128 stands for zero in the data rows.
Here are some rows, each followed by its group. Rows of different groups can look alike.
array([202, 124, 126, 124, 105, 156, 149, 117, 150, 139,  22, 102, 143, 120,
       118, 156, 135,  93, 163, 173, 148, 174, 163, 122]) 1
array([140, 105, 136, 117, 162, 113, 118, 177, 213,  86, 104, 165, 141, 128,
       130, 112, 160,  97, 100, 123, 126, 143,  96, 118]) 2
array([166, 142, 181, 147, 140, 160, 134, 179, 133, 135, 142, 193, 125,  93,
       159,  43, 117, 107, 125, 108, 122, 144, 121, 142]) 3
array([213, 122, 156, 149, 107, 143,  83, 121, 104, 127, 167, 136, 142, 122,
       145, 153, 111, 173, 134, 144, 136,  77, 144,  88]) 4
array([130, 153, 108, 124, 196, 158, 180, 128,  97, 121,  17, 111, 119,  72,
       150,  99, 155, 145, 159, 143, 154, 233, 153, 130]) 1
array([102,  68, 103, 151, 138, 121, 113, 141, 165, 130, 128, 145, 117, 211,
       135, 111, 158, 134, 166,  82, 164, 128,  53, 160]) 5
array([119, 135, 159, 132, 181, 135, 102,  87, 103, 181, 144, 119,  70, 104,
       191,  75, 129, 144, 168, 149, 119, 170,  78, 148]) 5
array([110, 169, 155,  94, 110, 136, 175, 101, 133, 104, 126,  35, 137, 100,
        82, 205, 127,  23, 145, 133, 205, 170, 217,  56]) 1
array([125, 194, 188, 131,  81, 171,  98, 137, 117, 109, 119, 155,  96, 126,
       134, 121, 141,  97, 139, 109, 119, 121, 168, 112]) 6
array([140, 126, 175, 131, 119, 158, 104, 114, 164, 134, 114, 177, 140, 190,
       112, 142,  59, 151,  74, 163,  63,  63,  96,  97]) 7
array([163, 144,  88, 153, 103, 117,  65, 189, 129,  94, 126, 104, 124, 127,
       120, 147, 157, 134, 142, 145, 164, 154, 150, 116]) 4
array([ 82, 220, 109, 171, 111, 117,  51, 100, 112,  99,  70, 153, 131,  82,
       130, 122, 205, 114, 159, 100,  37, 182, 161, 180]) 8
array([111, 199, 129, 153, 127,  90,  60, 141, 121, 107,  24, 149, 124, 125,
       131, 116, 183, 127, 131, 149,  69, 134, 131, 211]) 8
array([104, 127,  58, 134,  65, 212, 114,  80, 114,  35, 145, 166, 147,  69,
       158,  76, 139, 197, 186,  44, 160, 196, 153,  78]) 9
array([144, 126,  73, 109, 152, 156, 180, 131, 140, 145,  35, 106, 172, 112,
       130, 124, 138, 135, 138, 155, 153, 204, 127, 124]) 1
array([114, 150, 205,  80, 175,  95, 139, 109, 160, 150, 138,  95,  93, 107,
       148, 122, 146,  95,  87, 180, 108, 139, 113, 135]) 10
array([154, 137, 123, 170,  94, 114,  61, 186, 147, 101, 147, 134, 123, 120,
       139, 113, 156,  80, 123, 151, 172, 154, 144,  98]) 4
array([ 97, 107, 111,  98, 137, 133, 152, 142, 153, 111, 122, 163, 149,  89,
       124,  94, 133, 143,  77, 116, 121, 158,  95, 182]) 10
array([106, 182,  99, 157, 115,  81, 164,  96, 115, 119, 132,  58, 112, 131,
        42, 172,  26, 166,  70, 172, 101,  69, 100, 132]) 8
array([139, 151, 105,  94,  90, 175,  86,  92,  82, 107, 155, 120, 142, 100,
       134, 159,  79, 160, 146, 156, 153, 149, 164,  74]) 4
array([ 82, 166,  47, 152,  74, 201, 103,  95,  98,  39, 185, 185, 176, 106,
       164,  82, 125, 185, 169,  63, 153, 172, 124,  85]) 9
array([172, 151, 104,  98, 170, 137, 163, 133, 132, 151,  13, 112, 153, 113,
       109, 119, 165, 124, 155, 204, 156, 196, 119, 133]) 1
array([ 90, 187, 127, 159, 114, 117, 168, 127, 136, 148, 156, 127, 129, 121,
        79, 130,  89, 144,  91, 113, 145, 125, 228, 125]) 4
array([107, 135, 127, 171, 142, 126,  90, 171, 154, 129, 172,  63, 128, 107,
       210, 137, 180,  95, 150, 108, 181, 101, 151, 123]) 9
array([141,  67,  89, 129, 131, 109, 160, 137, 150, 121, 171, 130, 149, 112,
       120, 146, 163, 126, 107,  76, 140, 144, 133, 143]) 10
array([156, 141, 130, 153, 135, 138, 146, 129, 140, 159,  13,  90, 163, 111,
       140, 121, 183, 117, 172, 181, 155, 198, 140, 124]) 1
array([186,  93, 124, 117, 111, 121,  72, 173, 135, 146, 139, 119, 155, 131,
       109, 179, 150,  92, 124, 224, 168, 172, 148, 141]) 4
array([133, 173, 103,  65, 111, 163, 161,  74, 161, 159, 166,  98, 172,  73,
        87, 172,  89,  94, 126, 131, 182, 171, 174, 110]) 1
array([107,  82, 152,  42, 177,  57, 196, 149, 113, 140, 115, 107,  67, 171,
        70, 188,  47,  93, 146, 152,  61,  75,  31, 159]) 3
array([138, 194, 116, 153, 106,  92, 145, 199, 132,  61, 138,  44,  94, 157,
        93, 216, 164,  17, 164,  82, 196, 122, 232,  79]) 9
array([145, 143, 123, 141, 153, 119, 110, 184, 146,  75,  98, 149, 129, 137,
        95, 130, 122, 111, 108, 178, 162, 155, 125, 115]) 2
array([139, 158,  59, 145, 207,  82, 146, 107, 115, 146, 123, 157,  92,  40,
       193,  71, 204, 149, 137, 131, 170, 210, 155, 130]) 8
array([ 50, 141, 116, 113,  92,  81, 211,  16, 133, 235, 144, 132, 116,  69,
        92,  23,  57, 157,  99,  45, 100, 125, 153, 189]) 6
array([165, 180, 136, 139,  67, 162, 101, 150,  70, 115, 138, 149, 161, 120,
       185,  56, 117, 129, 147, 114, 177,  99, 133, 128]) 1
array([110, 156,  94, 167, 235,  92, 172,  82,  87, 112, 122, 130,  65,  50,
       218,  54, 226, 164, 141,  87, 148, 231, 146, 167]) 8
array([133, 204, 142, 155, 154,  95, 152, 200,  95,  73,  90,  72, 104, 103,
       162, 130, 175,   0, 171,  58, 200, 170, 195,  72]) 9
array([183, 131, 105, 178, 111, 111, 130, 152, 149, 129, 137, 155,  87,  99,
       167, 136, 133, 139, 107,  87, 125, 135, 135,  81]) 7
array([119,  59,  99, 102, 147, 155, 157, 159, 107, 103, 156, 174, 186, 111,
       105, 150, 136, 170,  87, 128,  84, 103, 118, 204]) 10
array([162, 129, 162, 147,  94, 168, 102, 193, 110, 107, 119, 169, 158, 119,
       218,  48, 122,  97, 113,  92, 118, 140, 103, 113]) 3
array([121,  74, 137, 199, 154, 121, 161, 161, 107, 143, 176, 107,  76, 180,
       157, 155, 166, 131, 178,  48, 135, 120,  94, 114]) 5
array([151,  97,  79, 130, 147, 133,  87, 129,  93, 135, 134, 117, 149, 203,
       135, 105, 136, 141, 142, 175, 190, 130, 135,  77]) 5
array([177,  90,  90, 142,  85, 159,  78, 111,  74, 101, 141, 117, 134, 158,
       162, 117, 124, 165, 151, 163, 165, 120, 140,  76]) 4
array([142, 163, 153, 143,  89, 150, 214, 146, 180, 245, 147, 178, 101,  79,
       105, 129,  73, 125, 100,  82, 124, 113, 136, 169]) 6
array([139,  73, 101, 172, 137, 109,  93, 148, 119,  90, 159,  92,  89, 191,
       140, 136, 209, 123, 171,  69, 162, 161,  65, 139]) 5
array([116, 151, 141, 110,  64, 154,  89, 107,  59, 144, 116,  87, 149, 121,
       178,  89, 131, 123, 174, 141, 173, 106, 139, 143]) 1
array([ 94,  64,  99,  85, 168, 127, 186, 157,  91,  99, 145, 131, 120,  93,
        85, 180, 118, 125, 107, 104,  38,  92,  75, 179]) 10
array([136, 142, 158, 128, 161, 119, 106, 188, 159,  95, 100, 173, 114, 171,
       138,  98, 144,  86,  95, 150, 111, 118, 101, 108]) 2
array([ 99,  94, 143, 150, 113, 146,  87, 111, 133, 127, 144, 118,  83, 199,
       147, 110, 176, 158, 166,  60, 137, 170,  74, 142]) 5
array([140, 168, 140, 180, 115, 119, 168, 202,  97, 155, 173, 127, 132, 118,
        91, 185,  85, 131, 126, 137, 161, 130, 210,  95]) 4
array([156,  64, 192, 112, 112, 158,  86, 129, 183, 157, 161, 204, 175, 162,
       119,  77, 122, 163, 113, 157, 138, 105,  95, 125]) 7
array([ 51,  53, 128,  33, 169,   0, 234,  68,  86, 173, 161,  72,  64, 138,
        45, 177,  57,  64, 119,  99,  90,  43,  75, 182]) 3
array([ 98, 115,  99, 167, 122, 121, 106,  93, 105, 113, 164, 140, 160, 149,
       136, 104, 141, 177, 120, 116, 184, 118, 157, 117]) 2
array([153,  91, 162, 140, 130, 153,  91, 140, 199, 143, 165, 144, 138, 188,
        92, 132,  56, 138,  44, 111,  62,  52, 102,  62]) 7
array([187, 152,  98, 120,  91, 169, 115,  93,  84, 131, 123, 127, 141, 101,
       137, 163,  56, 166, 157, 165, 184, 127, 152,  81]) 4
array([138, 142, 173, 165, 122, 139, 136, 162, 100, 144, 137, 157, 110, 128,
       178,  73, 104, 134, 132, 118, 107, 117, 102, 106]) 3
array([122,  83, 134,  63, 184,  37, 191, 145, 114, 154, 133,  90, 101, 183,
        44, 220,  95,  53, 141, 153,  70,  42,  77, 123]) 3
array([139,  89,  39, 109, 160, 136, 130, 117, 133, 175, 104, 143, 154, 178,
       106, 102, 122, 162, 122, 121, 172, 125, 178, 126]) 5
array([146, 168, 143,  97, 111, 201, 153,  88, 164, 137,  54, 186, 148, 115,
       119, 105,  99, 163, 126, 187, 118, 166, 164, 154]) 6
array([141, 103, 130, 108, 185, 109, 145, 161, 151,  66,  94, 184, 130, 146,
       127, 128, 152, 117, 139, 163,  94, 120, 132, 153]) 2
array([131, 158,  96, 137, 114, 124, 131, 157, 155, 181, 137, 136, 131, 133,
        59, 171, 141, 159, 101, 164, 144, 123, 178, 108]) 4
array([141, 150, 121, 214,  91, 100,  75, 118, 150,  96,  68,  91, 148, 169,
       120, 198, 126, 146, 127, 150, 104,  99,  91, 118]) 2
array([108,  60,  52,  79, 133, 145, 147, 109, 190, 126, 165, 144, 162,  53,
       140, 100, 114, 175,  72,  54, 136, 158, 107, 174]) 10
array([132, 137,  96, 126, 157, 113, 162, 195, 146, 136,  71, 159,  98, 122,
       130, 131, 139, 111, 122, 118, 106, 151, 147, 154]) 2
array([181,  64, 116,  57, 113, 122,  66, 155, 199, 168, 151, 216, 205, 169,
       104, 131, 123, 133, 132, 162, 123, 102,  76, 133]) 7
array([173, 145, 107, 122, 107, 129,  99, 152,  95,  87,  80, 149, 115, 136,
       159, 138, 106, 143, 131, 153, 143, 134, 141, 110]) 4
array([119,  89, 112,  65, 118, 152, 118, 110, 147, 187, 164, 156, 214, 120,
        89, 137, 100, 151, 138, 180, 131, 106, 143, 142]) 7
array([117, 146, 198,  66, 119, 166, 128,  76,  99, 126, 120, 147, 102, 136,
       125, 140,  81, 116, 118, 144,  55, 116,  96, 149]) 6
array([ 84, 196, 175, 116,  73, 189, 119,  31, 102, 137, 152, 188, 127, 106,
       116,  63,  82, 183, 116, 107, 117, 106, 156, 164]) 6
array([124, 146, 177, 109, 101, 204,  96,  71, 115, 152, 119, 203, 151, 113,
       115, 124, 122, 149, 145, 145, 104, 131, 125, 153]) 6
array([133, 161, 126, 145, 142, 132, 100, 169, 149, 139, 166, 132, 122, 170,
        54, 154, 114, 149,  87, 174, 171, 131, 183,  97]) 4
array([144, 115, 218,  83, 163, 101, 109,  87, 163, 151, 109,  95, 126, 171,
       107, 162, 119, 110, 107, 210, 118, 106, 119, 107]) 10
array([181, 116, 149, 145, 136, 148,  89, 146, 123, 102, 151, 178, 138, 180,
       213,  41, 142, 113, 112, 127, 159, 139, 144,  85]) 3
array([161, 134, 242, 175, 104, 101, 181, 155, 109, 181, 174, 164, 132, 144,
       144, 131, 129, 119, 151,  96,  92,  48, 124,  91]) 3
array([128, 158, 115, 110, 154,  21, 182, 116,  89, 123, 130,  42,  67, 110,
        71, 193,  24, 112, 104, 169,  85,  64,  77, 149]) 8
array([193, 100, 193, 136, 119, 156, 115, 165, 163, 137, 145, 163, 119, 131,
       185,  75, 112,  94, 126,  98, 126, 131, 123,  75]) 3
array([166, 126, 219, 207, 134,  81, 194, 143,  99, 176, 175, 101, 110, 140,
       145, 184, 106, 129, 158, 120,  90,  25, 112,  82]) 3
array([ 91,  75, 124, 132, 124, 179, 155, 125, 106,  79, 163, 176, 152,  89,
       119, 141, 151, 167, 111,  89,  47, 145, 124, 146]) 10
array([126, 117, 106, 157, 105, 116, 127, 143, 119, 105, 103,  88, 104, 161,
       175,  95, 155, 128, 166,  65, 165, 120, 102, 114]) 5
array([137, 136, 138, 152, 123, 111, 124, 159,  93,  95, 146,  60,  91, 172,
       144, 167, 169,  27, 189,  88, 164, 128, 168,  92]) 9
array([ 88, 181, 148, 140, 143,  74,  62, 113, 129, 107,  27, 138,  95, 121,
       128, 117, 228, 105, 134, 147,  79, 125, 114, 220]) 8
array([166,  83, 159, 108, 149, 128, 114,  74, 104, 174, 163, 131,  96, 139,
       164, 130,  88, 161, 137, 127, 163, 112,  84, 112]) 5
array([ 86, 195, 157, 133, 164,  38, 123, 158, 135, 101,  28, 121,  99, 114,
       106, 135, 170,  67, 118, 169,  57, 109, 124, 221]) 8
array([145,  93, 163, 101, 156, 156, 129, 101,  62, 165,  95,  84,  81, 164,
       143,  94, 141, 144, 184, 189, 127, 168,  69, 143]) 5
array([153, 189, 129, 162, 142,  79, 151, 219, 121,  37, 117,  70, 122, 179,
       126, 179, 173,   5, 159,  77, 169, 114, 171,  73]) 9
array([119, 105,  62, 158, 151, 104, 115, 134, 112, 124, 164,  86, 159, 148,
       149, 125, 176, 144, 147, 164, 191, 135, 162,  72]) 5
array([114,  96, 115, 146, 108, 131, 101, 152, 132,  86, 155,  72, 121, 181,
       156,  99, 153, 104, 168,  77, 155, 106,  84, 118]) 5
array([142, 121, 170, 102, 130, 185,  87,  99, 153, 153, 124, 222, 116, 172,
       120,  88, 106, 192, 102, 170,  79, 124, 111, 157]) 6
array([114,  86, 145, 127, 152, 137,  73, 109, 150, 169, 177, 143, 191, 173,
       160, 122, 141, 147, 110, 140, 141,  87, 113, 156]) 7
array([120,  99, 115, 115, 200, 110, 105, 185, 145,  95, 108, 144, 137, 131,
       144, 102, 135, 118, 106, 111, 139, 118,  85, 123]) 2
array([105, 104, 123, 115, 161,  92, 131, 121, 151, 107,  99, 183, 137,  79,
       117,  91, 159, 155, 111,  80, 104, 184,  97, 164]) 10
Which 5 groups are nearest to each row below, nearest first, going by the distance to the centre of the group?
array([ 47,  79, 110,  81, 130, 105, 154,  41, 152, 164, 156, 139, 154,  86,
       132,  72, 107, 165, 107,  63, 109, 146,  96, 165]) ~ 10 6 5 7 3
Which 5 groups are nearest to each row below, nearest first, going by the average distance to the group's rows?
array([110,  97,  93, 141, 104, 130, 117,  81, 144, 152, 166, 125, 140, 183,
        92,  94, 101, 165, 127, 155, 133, 108, 109, 132]) ~ 7 5 4 2 10
Which 5 groups are nearest to each row below, nearest first, going by the distance to the group's nearest row?
array([154,  97,  68, 118, 153, 161, 143,  94, 131, 147,  25, 117, 156, 134,
       149, 106, 144, 128, 159, 173, 180, 192, 146, 116]) ~ 1 5 4 6 2
array([127, 139, 123, 122, 144, 111,  91, 183, 106,  91,  69, 118, 125, 155,
       153, 102, 110,  81, 117, 158, 114, 105, 114, 132]) ~ 2 4 3 5 8
Which 4 groups are nearest to each row below, nearest first, going by the average distance to the group's rows?
array([126, 110,  99, 111, 153, 142, 164, 177, 122, 103, 122, 134, 160,  95,
       100, 156, 148, 139, 120, 141, 111, 137, 139, 173]) ~ 10 2 4 1
array([157, 113,  48, 156, 161, 122, 132, 132, 128, 135, 141, 130, 169, 176,
       114, 113, 123, 130, 151, 159, 215, 130, 171,  96]) ~ 4 5 2 1
array([123,  82, 157, 111, 160, 121, 130, 133, 165, 151, 137, 134, 131, 204,
        78, 131,  56, 130,  59, 151,  48,  30,  81,  97]) ~ 7 2 10 3
Which 3 other groups have their centres nearest to the centre of group 8, nearest first?
2 10 1
Which 4 groups are nearest to each row below, nearest first, going by the distance to the centre of the group?
array([127,  73,  39, 153, 167, 130, 129, 139, 101, 166, 130, 131, 184, 219,
       148,  88, 162, 130, 153, 170, 205, 119, 161,  79]) ~ 5 4 2 1
Group 10 spreads out most along one direction. Which 3 other groups' directions of most spread are closest to that one, closest first?
9 5 6
Group 8 spreads out most along one direction. Which 3 other groups' directions of most spread are closest to that one, closest first?
3 1 9
Which 4 groups are nearest to each row below, nearest first, going by the distance to the group's nearest row?
array([115, 131, 132, 141, 140, 127, 172, 178,  90,  74, 131, 114, 135,  98,
       119, 194, 183,  88, 104,  89,  99, 139, 133, 167]) ~ 10 2 4 9
array([111,  65, 122,  64, 189,  30, 184, 187, 100, 102, 144,  57,  54, 160,
        83, 216, 121,  17, 160, 135,  80,  61,  69, 138]) ~ 3 8 10 9
Group 2 spreads out most along one direction. Which 3 other groups' directions of most spread are closest to that one, closest first?
1 8 9
Group 3 spreads out most along one direction. Which 3 other groups' directions of most spread are closest to that one, closest first?
8 9 6
Which 3 other groups have their centres nearest to the centre of group 6, nearest first?
10 7 3
Group 5 spreads out most along one direction. Which 3 other groups' directions of most spread are closest to that one, closest first?
10 7 9
Which 3 other groups have their centres nearest to the centre of group 1, nearest first?
4 2 5
Which 3 other groups have their centres nearest to the centre of group 5, nearest first?
2 3 4
Group 7 spreads out most along one direction. Which 3 other groups' directions of most spread are closest to that one, closest first?
5 9 8
Group 6 spreads out most along one direction. Which 3 other groups' directions of most spread are closest to that one, closest first?
4 3 10
Group 4 spreads out most along one direction. Which 3 other groups' directions of most spread are closest to that one, closest first?
6 9 3
